In the data rows, 500 means zero.
Here is a table of points, one per row:
[423 561 427 561 303 560 664 575 670 512 549 693 648 344 514 603 586 501
 420 506 341 564 640 449 167 558 490 459 288 403 562 676 384 290 470 635
 469 669 526 381 274 492 563 233 274 276 465 562]
[472 451 855 444 367 732 486 858 270 632 572 598 678 520 531 566 542 803
 715 469 647 268 549 392 610 446 738 673 483 218 539 322 367 620 383 486
 617 441 452 398 700 670 454 221 999 586 540 555]
[349 470 565 294 585 712 609 527 625 331 526 714 438 598 627 558 606 627
 479 531 592 520 538 533 492 454 363 524 449 456 282 427 671 503 430 500
 468 425 319 491 408 435 578 545 470 692 460 382]
[573 440 254 676 955 473 445 554 605 507 280 292 423 538 452 390 614 335
 434 483 456 751 344 518 601 561 293 382 650 797 566 678 806 535 638 227
 559 488 698 588 160 221 610 316 648 443 543 352]
[510 277 445 358 517 266 601 321 613 535 640 476 363 719 440 605 477 039
 458 459 577 427 371 543 431 822 396 277 671 588 586 576 688 447 579 594
 576 345 796 593 609 427 419 689 176 662 464 438]
[276 538 438 404 389 257 644 363 554 439 538 478 294 323 707 486 609 343
 346 736 442 546 592 565 416 506 217 461 602 600 222 708 425 411 591 519
 417 492 430 460 625 630 510 477 538 719 586 692]
[412 350 541 705 396 476 423 626 543 472 305 238 570 703 492 593 579 620
 343 461 621 436 508 777 312 333 366 918 636 482 508 447 658 397 346 693
 529 430 524 320 343 506 424 657 740 505 553 367]
[975 556 528 554 422 659 557 587 488 284 102 254 548 506 694 428 442 438
 642 000 519 526 433 361 240 602 496 710 623 293 524 445 444 528 405 130
 461 498 723 357 385 660 703 737 487 566 449 591]
[498 282 244 369 634 591 577 521 656 365 477 377 564 618 770 498 664 510
 415 509 571 729 679 577 605 614 595 342 408 488 716 550 374 693 607 231
 302 226 274 588 359 368 648 539 510 758 734 624]
[171 555 458 327 544 396 390 464 438 260 372 529 394 528 424 517 783 067
 327 572 380 339 371 484 338 589 408 455 615 587 438 589 265 552 284 341
 324 323 499 244 627 691 392 355 370 360 406 729]
[585 481 460 223 616 376 538 786 649 489 614 494 524 792 983 301 375 670
 524 306 699 567 381 683 668 529 830 525 754 481 701 525 418 659 580 375
 456 192 595 385 169 461 575 598 481 577 543 392]
[794 293 300 743 616 429 304 406 483 385 321 520 481 798 390 326 563 969
 564 501 399 620 209 509 917 315 293 422 693 490 268 549 258 392 592 345
 722 617 465 458 854 618 634 490 429 570 411 744]
[648 264 795 589 403 276 648 529 650 462 593 550 597 772 283 313 390 466
 562 273 751 395 148 565 698 811 686 474 670 700 596 424 403 543 527 528
 499 312 589 483 660 569 768 545 488 672 533 692]
[440 530 426 557 179 615 530 629 553 422 195 374 795 656 611 423 454 404
 470 439 680 619 689 515 473 613 485 519 465 631 568 402 747 545 382 640
 210 369 333 612 477 295 590 424 720 853 451 215]
[651 586 671 597 399 379 470 614 516 088 290 739 528 238 535 562 375 537
 466 610 537 613 272 648 574 811 756 500 351 498 714 458 364 578 633 701
 316 455 454 462 466 506 397 375 498 486 616 483]
[617 520 592 582 445 611 394 568 317 508 698 207 429 389 476 692 544 749
 433 342 490 621 418 505 392 653 517 427 597 555 801 528 422 385 423 556
 543 621 460 422 577 560 508 695 451 402 323 186]
[580 522 690 302 782 524 394 341 490 761 550 688 496 652 745 535 326 665
 696 303 305 367 496 740 566 483 349 501 464 671 470 434 396 490 550 423
 622 516 517 589 523 646 491 338 545 489 423 553]
[559 559 503 188 333 542 646 553 607 327 402 505 627 380 589 670 423 602
 190 659 439 498 582 545 630 492 371 160 112 366 741 700 859 730 599 899
 712 437 521 587 258 183 351 492 165 545 641 228]
[330 275 456 538 557 427 454 232 495 456 652 496 361 589 567 297 780 344
 433 446 456 471 597 241 524 395 519 353 712 540 099 397 371 342 424 326
 265 322 656 323 734 692 388 619 533 540 341 659]
[673 379 323 467 357 406 582 485 496 460 617 252 388 385 687 465 732 112
 337 474 437 331 580 298 523 691 429 474 639 722 396 426 277 320 581 474
 454 436 535 547 419 457 630 497 427 441 531 430]
[530 563 638 423 380 337 840 601 627 389 400 192 709 399 466 479 440 450
 680 378 533 410 339 364 553 482 655 409 685 529 715 386 839 437 414 486
 487 504 865 519 399 266 674 289 000 426 524 700]
[642 476 366 589 757 597 483 688 330 555 583 480 485 415 545 701 418 756
 638 293 498 637 365 625 333 764 622 590 532 332 525 455 636 770 353 457
 629 491 467 474 506 384 529 495 395 659 487 782]
[654 652 624 516 523 633 413 460 598 545 371 743 563 397 429 605 440 753
 624 280 272 532 250 557 818 194 368 624 692 500 336 323 538 568 715 554
 637 717 602 346 592 569 535 546 718 330 372 717]
[414 566 299 688 745 435 589 560 468 628 543 319 524 679 319 576 548 999
 385 719 479 402 599 628 506 445 470 764 357 320 249 541 334 450 281 482
 575 334 463 275 711 432 288 405 476 504 356 464]
[476 465 608 660 535 636 779 471 795 526 448 407 617 485 596 351 555 478
 810 466 617 601 596 351 384 390 690 576 668 516 731 341 557 555 375 376
 475 539 745 717 343 487 593 599 420 278 485 678]
[393 580 641 397 466 465 441 841 421 495 581 315 461 367 560 533 454 558
 597 395 503 558 450 750 235 687 524 318 597 587 699 379 512 660 508 567
 445 458 493 473 295 335 485 361 401 806 503 516]
[458 583 859 424 547 349 426 625 434 504 708 653 561 448 677 617 440 539
 659 247 583 461 246 354 385 628 650 581 582 597 832 343 804 546 460 641
 408 506 711 548 402 460 568 263 436 323 551 465]
[779 426 431 693 400 473 379 427 477 599 732 638 444 492 385 524 549 751
 690 444 548 342 648 597 196 449 631 708 490 510 470 394 690 564 495 382
 482 442 530 581 644 357 484 608 526 179 350 461]
[750 638 494 348 536 452 491 416 573 590 336 457 595 569 402 385 539 637
 801 517 274 861 382 807 565 233 439 453 368 566 580 549 592 470 550 727
 555 866 305 716 820 479 448 275 555 401 619 514]
[652 399 395 733 821 549 321 666 413 623 717 459 492 350 430 475 451 851
 510 346 682 469 385 802 401 629 546 613 507 277 350 491 318 743 335 495
 684 122 562 499 538 288 579 720 865 612 364 241]
[236 915 438 572 688 321 268 647 454 621 503 663 563 424 210 407 257 950
 223 948 355 481 531 559 490 305 767 537 438 002 321 718 515 394 466 676
 642 441 307 476 778 504 254 566 566 434 539 653]
[327 589 166 556 695 703 490 472 511 593 431 636 427 583 378 373 550 261
 485 402 573 401 634 155 745 385 290 539 527 681 504 595 449 352 603 368
 501 575 382 521 648 568 335 629 564 715 743 724]
[554 258 431 934 338 554 638 733 366 611 648 582 584 429 435 470 591 588
 539 266 441 516 447 432 191 541 483 750 599 306 338 340 286 521 651 066
 455 512 625 532 259 378 633 440 494 502 435 566]
[759 568 354 478 517 516 467 620 565 438 248 650 430 541 244 581 432 628
 689 310 371 561 211 568 699 132 454 466 499 556 838 611 256 410 605 493
 667 690 307 819 405 411 257 471 728 541 337 603]
[281 491 692 388 465 446 381 333 376 474 736 594 445 752 478 547 458 370
 502 704 494 265 676 496 764 490 754 382 566 620 411 636 620 372 491 609
 480 501 557 226 709 548 554 574 601 566 666 383]
[513 569 493 568 482 650 430 484 297 303 378 222 680 232 277 681 284 475
 555 702 381 586 464 743 711 666 669 465 186 261 452 338 530 458 415 569
 415 571 209 320 536 458 362 322 557 446 613 430]
[882 458 219 706 517 675 631 429 562 521 327 498 420 463 236 342 881 722
 680 545 248 779 342 406 784 169 520 579 419 480 701 637 449 364 510 440
 692 482 427 738 516 398 674 202 541 342 614 567]
[562 262 464 713 478 638 556 542 410 509 669 402 518 302 528 490 787 512
 631 506 666 592 619 324 409 374 263 795 465 403 399 461 381 603 401 373
 311 477 433 399 624 424 350 492 623 718 420 308]
[427 973 523 646 605 267 352 429 526 737 170 773 514 489 317 619 673 588
 556 556 420 330 170 345 714 352 461 376 548 454 313 442 603 659 832 892
 849 833 430 420 462 584 438 214 606 627 580 659]
[547 098 804 613 518 451 377 451 227 714 671 419 345 551 419 696 413 359
 632 211 543 404 605 229 370 348 382 772 999 613 111 620 010 330 386 256
 364 445 726 250 576 835 624 475 617 338 433 603]
[259 430 651 275 555 449 416 490 421 439 533 508 692 454 471 531 324 280
 415 779 349 611 999 371 842 310 620 470 164 533 613 644 538 478 404 810
 488 757 371 364 305 662 531 444 423 626 543 382]
[449 640 437 402 499 386 527 351 397 431 584 651 381 633 638 560 556 352
 422 540 481 673 377 676 763 627 406 268 436 518 256 489 395 306 477 513
 337 430 386 423 629 443 486 556 207 528 704 593]
[665 364 402 654 283 567 585 569 409 586 708 395 514 391 534 340 628 519
 627 511 491 614 480 381 353 588 146 517 626 348 212 296 286 428 551 134
 468 417 432 493 426 455 583 761 659 671 347 812]
[752 344 517 948 440 362 554 496 495 335 089 320 460 721 506 582 539 664
 530 505 323 641 437 437 745 206 333 477 574 660 607 649 472 398 479 333
 361 726 300 548 233 473 497 313 719 584 241 455]
[369 728 629 118 528 577 410 330 593 444 577 924 319 410 493 557 592 147
 360 566 728 440 395 353 782 599 478 409 456 368 552 533 697 777 383 569
 667 581 615 589 885 442 271 698 542 751 751 332]
[346 504 557 452 537 552 664 462 552 667 685 500 469 424 778 482 606 299
 440 411 343 499 438 523 212 559 508 412 506 800 685 472 643 677 629 598
 546 529 542 494 327 380 530 599 424 344 582 406]
[509 268 499 317 503 482 345 452 605 612 731 487 422 704 841 438 410 568
 643 684 644 434 346 664 437 531 768 516 677 642 617 236 703 335 714 460
 246 164 619 442 455 518 780 813 498 580 529 598]
[743 395 282 724 544 368 577 528 400 313 584 499 468 461 608 607 459 694
 469 412 280 716 409 468 271 692 351 621 563 247 315 385 441 532 406 482
 732 364 248 477 706 347 549 580 356 629 338 297]
[480 590 414 384 368 523 441 511 426 491 523 462 415 452 317 520 307 431
 439 554 341 280 811 397 398 679 437 509 587 515 526 704 542 336 636 607
 366 690 309 453 339 518 378 434 332 337 374 541]
[265 792 525 620 357 306 632 465 557 658 411 437 516 279 499 520 431 429
 396 756 303 441 679 520 191 183 428 683 329 653 472 393 532 428 560 509
 550 837 492 557 210 563 454 440 432 229 279 514]
[661 417 315 328 418 601 427 554 466 468 660 485 566 332 474 482 476 040
 293 447 671 529 439 513 835 639 224 289 538 532 564 361 368 598 417 444
 563 333 529 468 707 528 549 544 404 772 780 275]
[589 388 536 327 513 462 544 403 373 415 140 394 431 412 509 525 325 482
 655 224 620 458 433 572 343 682 495 373 411 553 789 755 623 408 571 447
 513 659 523 403 439 589 476 503 565 310 490 517]
[473 643 341 601 041 466 735 264 690 579 301 356 509 383 326 360 544 195
 372 450 409 618 844 496 000 543 345 396 170 640 516 561 514 276 590 527
 572 480 495 746 592 274 433 372 076 125 245 595]
[285 385 576 426 779 549 365 477 298 512 561 550 289 510 471 364 510 388
 421 801 767 347 617 460 991 222 701 567 538 477 373 482 418 572 335 676
 531 332 431 383 549 762 380 482 590 525 331 420]
[442 453 611 553 451 550 468 377 482 312 760 609 585 576 411 452 371 418
 264 809 738 581 753 478 675 000 650 471 145 499 567 315 633 495 580 579
 325 373 472 632 527 639 358 619 845 637 610 548]
[792 198 400 628 556 693 577 367 512 403 563 471 450 637 697 564 770 414
 460 304 615 625 436 698 511 592 445 611 694 399 460 714 514 422 458 361
 332 280 487 659 492 681 522 848 662 639 271 478]
Along one direction, these points spread out more than along any other. Take the direction at right angles to it along which they spread out most. Go by this last direction. How many in every 100 of the points above lie lower along it than each point below? Round to a whole number. More than half of the points above lie lower than the first one.
[268 606 538 207 546 581 595 508 619 623 596 591 472 602 502 573 420 488
 515 638 338 430 498 484 000 735 227 440 465 546 433 703 536 445 761 445
 555 572 575 621 460 421 480 637 578 395 420 356] -> 77
[527 500 407 624 555 620 408 592 446 667 575 402 278 391 395 353 383 494
 414 582 673 309 514 498 594 350 601 305 475 153 435 385 548 645 439 479
 531 484 689 425 575 336 527 573 446 644 439 407] -> 39
[371 350 539 334 495 658 432 590 447 694 385 524 561 496 713 480 657 053
 679 218 664 293 589 336 598 445 487 543 668 692 509 111 274 355 309 223
 093 364 579 758 497 513 780 489 555 568 593 806] -> 89
[645 678 886 884 111 269 587 367 468 497 421 823 420 307 397 549 546 697
 591 541 255 129 707 182 000 405 321 632 597 641 719 494 499 010 586 640
 522 712 449 601 198 608 369 474 630 000 292 438] -> 34
[507 542 376 556 800 682 421 620 405 590 694 579 657 532 200 479 458 412
 185 594 758 577 356 500 750 633 542 362 398 243 272 564 237 719 265 537
 598 499 373 366 999 494 309 392 365 735 665 408] -> 20
[480 481 384 364 467 553 373 680 403 630 498 486 437 618 309 331 375 548
 233 553 470 485 437 590 873 548 572 480 375 261 222 415 516 706 549 455
 425 567 504 631 550 695 446 661 314 403 881 640] -> 27
[334 870 572 213 566 555 396 550 527 616 824 752 473 512 340 692 293 376
 602 624 567 366 543 161 610 493 540 446 322 389 644 613 790 763 461 713
 769 917 648 526 691 558 408 522 749 375 679 302] -> 39
[355 501 474 384 418 302 530 360 550 414 299 242 535 459 479 482 217 635
 608 349 368 455 534 455 451 624 697 218 251 603 597 641 718 593 498 645
 463 634 536 557 281 688 669 387 381 201 593 402] -> 77
[147 344 480 355 658 612 331 108 568 718 800 242 470 812 627 318 423 179
 532 554 655 444 496 698 331 692 360 635 647 726 398 577 327 638 501 588
 596 450 515 386 587 456 431 819 576 556 627 393] -> 84
[556 582 570 677 625 432 314 267 566 453 751 337 485 537 454 428 264 603
 539 577 652 551 430 835 445 444 653 715 573 436 429 532 496 640 584 324
 478 183 459 714 722 544 704 619 476 558 488 460] -> 36
[172 662 553 365 473 412 377 664 514 558 398 535 646 246 475 491 555 474
 645 715 404 527 836 444 666 412 730 439 100 407 505 429 539 542 630 579
 544 796 370 598 237 587 383 368 367 205 717 508] -> 43
[338 627 561 400 538 656 513 740 458 494 301 571 494 348 649 419 530 531
 564 882 478 397 675 343 712 418 649 430 173 514 431 649 511 466 570 627
 582 474 264 392 450 580 518 401 512 511 496 414] -> 30
[218 780 550 422 430 460 679 320 747 542 174 466 574 472 555 536 536 293
 316 611 409 562 668 509 271 453 491 440 230 758 562 360 585 400 182 598
 443 709 650 456 275 424 433 345 311 275 398 454] -> 88
[631 522 509 337 131 458 669 103 456 169 384 827 489 478 482 704 471 716
 230 544 384 569 449 422 258 783 559 473 650 568 552 678 585 425 607 565
 532 568 624 698 244 573 466 516 426 454 297 342] -> 77
